(in the rows, 128 means zero)
Where one turn sends some rows of the set: a few examples, then the rows asked:
z852: [116 148 130 152 121 107 146 149 159 105  76 117]
z84: [126 122 132  99  94 131 131  99 124 109 117 119]
z241: [115 154 146 115 132  85 144 144 110 135  88 155]
z634: [111 161 153 120 114  98 129 154 136 154  95 163]
z211: [113 128 113 131 111  90 160 138 149 108  83 130]
z162: [121 162 136 101 116 167 144 127 136 143  98 124]
z128: [120 117 118  88 137 148 134 129 145 101 126 122]
z785: [ 98 141 139 135 126 103 133 122 139 101  71 112]
z708: [ 98 149 128 136 130 102 164 142 149 117  78 129]
z173: [120 146 130  95 123 139 159 156 141 143  79 161]
z566: [127 171 156 137 116  87 124 149 136 130  94 148]
z690: [154 141 129 113 121 150 149 140 110 109 122 112]
z710: [133 138 128 110  94 133 131 104 134 104 105 102]
z168: [130 115 138 115 140 111 100 170 136 130 135 136]
z472: [127 163 158  88 119 159 125 135 128 138 115 135]
z932: [123 140 142  95 121 146 152 122 121 153 125 146]
z136: [128 139 139  74 112 140 126 134 119 139 130 147]
z713: [137 128 138 126 139 129 107 164 138 114 143 113]
z663: [130 121 135 130 113  84 104 167 146 119 122 140]
z153: [125 118 145 135 119  94  97 165 147 117 124 139]
z366: [117 158 123 117  84 130 145 115 134 117  93 107]
z114: [116 141 118 110  90 102 161 145 139 117  75 144]
z864: [126 121 119 113 115 136 151 105 140  98  94 113]
z73: [107 140 132 102 103 148 155 122 138  99 117 104]
z694: [130 145 152  91 130 141 149 132 110 122 127 163]
z537: [133 134 139 140 119 116  92 162 157 114 117 112]
z415: [135 129 131 135 116  91  97 163 144 133 125 132]
z358: [119 139 139  78 130 122 121 157 104 149 102 133]
z853: [114 132 143 110 124 159 138 111 141  87 110 121]
z272: [111 144 143 122 105 108 150 146 146  97  63 116]
z657: [132 133 144  89 112 116 122 129 127 135 130 172]
z579: [108 154 144 109 137 116 155 171 145 142  93 163]
z631: [134 127 133 122 129 137 106 172 154 107 138 119]
z13: [135 117 134 110 140 118 109 176 143 130 135 146]
z691: [ 81 132 147 123 109 102 120 149 149 134  82 151]
z903: [132 126 118 106 118 150 144 127 141  91 111 100]
z753: [134 123 126 114 125 111 110 173 140 127 146 141]
z757: [132 133 145 147 120 110 102 159 147 102 134 115]
z287: [109 160 152 124 143 117 154 170 139 131  81 147]
z725: [107 172 160 102 121 114 144 154 125 140  94 159]
z958: [115 155 130 137 141 120 136 146 154  94  88  97]
z559: [108 118 113 121 125 105 163 140 143  96  87 121]
z329: [131 137 140 143 111 107  99 152 149 105 129 106]
z933: [127 167 170 104 112 143 123 129 121 144 112 146]
z453: [135 146 152  79 107 148 130 118 117 122 110 141]
z788: [118 135 139 158 100 131 149 131 155  94 103 131]
z954: [134 134 140 125 138 141 103 161 147 118 141 111]
z398: [129 144 153 114 120 106 146 145 129 150  72 159]

z13 -> z954
z211 -> z579
And these:
z852 -> z634
z358 -> z690
z128 -> z958
z933 -> z84
z168 -> z713
z73 -> z272
z725 -> z453
z241 -> z694
z366 -> z114
z631 -> z537

